j727: [ 0.33 -0.75 -1.95  0.47 -0.79  1.23 -0.30 -3.10  0.52 -1.51  1.55 -0.29
 -0.31  1.00  0.04 -1.09  0.00 -1.66  0.06]
j576: [ 0.04  1.76  0.77  1.19 -0.48  0.71  2.41 -2.41  0.64  1.25 -1.35 -5.77
  2.64 -0.35 -0.07 -1.60  0.44 -3.89 -1.81]
j877: [ 1.45  0.80  3.87  0.24 -1.39 -0.19 -0.65  2.55 -0.63  0.46  1.72  8.43
 -3.08  1.42  1.58  0.96 -0.37  2.21 -0.19]
j894: [ 0.33 -0.75 -1.95  0.47 -0.79  1.23 -0.30 -3.10  0.52 -1.51  0.71  0.71
  0.13 -0.93  0.17 -0.24  0.28 -3.13 -0.60]
j91: [-1.96  0.31  3.49 -0.26  0.15 -0.44 -0.83 -2.25 -0.94 -0.82 -0.69  1.96
  1.35  0.48  0.31 -1.69 -1.38  2.04  2.52]
Table of tags by key:
[0.15] -> j45
[-0.48] -> j244
[-0.07] -> j205
key j576 4: 
j244
q: [ 1.45  0.80  3.87  0.24 -1.39 -0.19 -0.65  2.55 -0.63  0.46  1.72  8.43
 -3.08  1.42  1.58  0.96 -0.37  2.21 -0.19]
j877
q: [ 0.33 -0.75 -1.95  0.47 -0.79  1.23 -0.30 -3.10  0.52 -1.51  1.55 -0.29
 -0.31  1.00  0.04 -1.09  0.00 -1.66  0.06]
j727
q: [-1.96  0.31  3.49 -0.26  0.15 -0.44 -0.83 -2.25 -0.94 -0.82 -0.69  1.96
  1.35  0.48  0.31 -1.69 -1.38  2.04  2.52]
j91
shift -1: [ 0.33 -0.75]
[ 0.32 -0.76]
shift +1: [0.04 1.76]
[0.05 1.77]

j790: [-9.31  2.34  3.61 -6.40  4.56]
j332: [3.45 7.98 2.28 3.89 4.31]
j455: [-0.67  7.92  7.11  0.21  9.58]
key -> tag
[2.28] -> j114
[4.56] -> j338
[4.31] -> j682
key j332 4: 
j682
q: [-0.67  7.92  7.11  0.21  9.58]
j455

j579: [-0.69  4.93 -2.74  1.00 -1.89  2.51 -3.51 -2.33  0.93 -6.04 -3.54  1.22
 -1.15  4.71  1.62  2.29 -0.34  1.98  6.69 -2.01 -1.14 -2.47  6.78  2.31
 -6.50 -3.76  1.23  0.90  5.82 -1.69  0.72 -0.88 -1.91 -2.43 -0.98  3.77
  0.28  1.61 -7.05 -4.70 -0.17  2.81  2.98 -0.96 -2.39  4.27]
j901: [ 1.05  3.32 -3.36  3.24  2.60  0.81  0.10 -0.17 -1.12  1.71 -1.58  2.59
 -0.91  4.74 -2.79  2.99  0.21 -0.50  1.65 -5.29 -2.75 -3.63  5.47  3.77
 -7.10 -6.96  2.27  0.84  3.38  0.51  2.47 -3.10 -0.97 -0.12  3.78  1.09
 -0.18  0.58 -5.66  0.42 -0.61  5.57 -0.11 -2.31  1.42  2.60]
j162: [ 0.60 -3.46  4.24 -2.28 -1.07 -1.25  1.87  1.38 -0.06  1.88  3.28 -1.06
  2.76 -3.68  0.12 -3.16  0.73  0.08 -2.86  3.46  2.09  3.36 -6.88 -2.88
  7.02  5.29 -0.99 -0.87 -4.54 -0.05 -1.00  1.65  0.64  2.26 -1.61 -2.28
  0.72  0.43  6.29  1.46 -0.08 -4.47 -1.57  0.41  1.76 -3.59]
j655: [ 2.22 -3.58  0.67 -0.25  2.97 -1.68  3.48  1.99 -1.55  7.02  4.88 -1.15
  0.83 -3.15 -3.78 -0.02  1.64 -4.06 -4.90 -1.43 -0.16  0.44 -5.42 -1.30
  4.03  0.53 -0.66 -1.63 -4.67  2.88 -0.55  1.10  0.85  3.30  5.20 -2.13
 -0.14 -0.18  3.77  4.09 -1.08 -1.16 -3.93 -0.05  4.57 -3.50]
j27: [-1.80 -1.86  3.86 -3.89 -1.92 -1.47  0.14  0.84  0.90 -2.31  1.82 -0.46
 -0.17 -4.18  1.91 -3.74 -1.71 -0.19 -2.09  4.86  1.19  3.32 -5.54 -2.33
  6.26  7.01 -1.66  0.37 -2.99 -1.62 -2.73  4.04 -0.22 -0.78 -5.25 -1.33
  1.40  0.07  5.59 -0.93  1.00 -6.59  1.01  2.20 -0.41 -1.77]
j777: [ 2.89 -2.25 -1.58  1.84  4.83 -0.83  2.51  2.10 -2.40  7.95  3.11 -0.02
  0.83  0.42 -5.80  1.13  2.47 -4.20 -4.22 -3.98 -1.27 -0.20 -3.39  0.90
 -0.34 -2.64  0.70 -1.65 -1.70  3.02  1.08 -1.87  0.20  4.14  7.97 -2.29
 -1.79  0.10  0.00  6.37 -2.29  4.13 -4.06 -1.79  4.02 -1.34]
shift -1: [ 1.84  4.83 -0.83]
[ 1.83  4.82 -0.84]
Table of tags by key:
[4.27] -> j325
[-1.77] -> j730
[2.48] -> j623
[2.60] -> j476
[-5.29] -> j865
[4.28] -> j174
[-1.34] -> j939
[2.47] -> j463
[-3.59] -> j754
[2.59] -> j539
[-3.60] -> j909
[-3.50] -> j43
key j901 45: 
j476
shift -1: [1.01 2.20]
[1.00 2.19]

j525: [ 1.83 -0.64 -3.10 -2.72 -0.46  0.85  0.89  0.63 -1.72 -2.13 -0.13  0.56
 -0.14 -0.93  0.49 -1.78  3.37  1.41 -1.03 -0.87  1.13 -1.09 -3.11 -0.46
 -0.60  0.72 -0.02 -0.14 -4.47  0.29  0.05  0.29 -1.21 -0.58  5.69]
j344: [ 7.78 -0.72 -4.89  3.05  3.04  3.29  0.71  0.73 -1.96  2.25  0.55  0.00
 -0.66  0.44  0.89  0.43  4.71 -1.21  0.30  2.42 -1.06  1.68 -6.59  1.03
  0.96  1.35 -0.47 -1.54  2.94 -2.84 -0.20 -0.88  1.34 -0.06  1.73]
j432: [ 2.85  2.40 -5.37 -1.04 -1.47 -1.70 -5.13  1.73 -0.04  2.26  1.00 -0.88
 -3.87 -1.38  1.88  3.28  0.65 -1.31  0.34  0.13  1.00 -4.90  9.10 -1.14
  3.23  0.46  2.70  2.17 -3.12 -1.02 -1.13 -0.19  2.09  1.64  2.49]
j957: [-2.23  0.43 -4.62  3.92  1.93  0.23  3.39  6.62  0.90  0.59  0.47  2.75
 -1.01 -0.40  2.51  1.67  0.20 -1.46 -1.33 -0.03  2.12 -2.81  1.64 -1.62
  3.53  1.58  4.87 -1.11  0.38  1.31 -0.58 -0.21 -1.84  1.01 -3.04]
tags:
[1.31] -> j164
[0.73] -> j203
[2.12] -> j567
[0.63] -> j858
[6.62] -> j593
[0.72] -> j466
[6.61] -> j664
[0.64] -> j60
key j957 7: 
j593
shift +1: [-0.87]
[-0.86]
q: [ 1.83 -0.64 -3.10 -2.72 -0.46  0.85  0.89  0.63 -1.72 -2.13 -0.13  0.56
 -0.14 -0.93  0.49 -1.78  3.37  1.41 -1.03 -0.87  1.13 -1.09 -3.11 -0.46
 -0.60  0.72 -0.02 -0.14 -4.47  0.29  0.05  0.29 -1.21 -0.58  5.69]
j525
q: [ 2.85  2.40 -5.37 -1.04 -1.47 -1.70 -5.13  1.73 -0.04  2.26  1.00 -0.88
 -3.87 -1.38  1.88  3.28  0.65 -1.31  0.34  0.13  1.00 -4.90  9.10 -1.14
  3.23  0.46  2.70  2.17 -3.12 -1.02 -1.13 -0.19  2.09  1.64  2.49]
j432

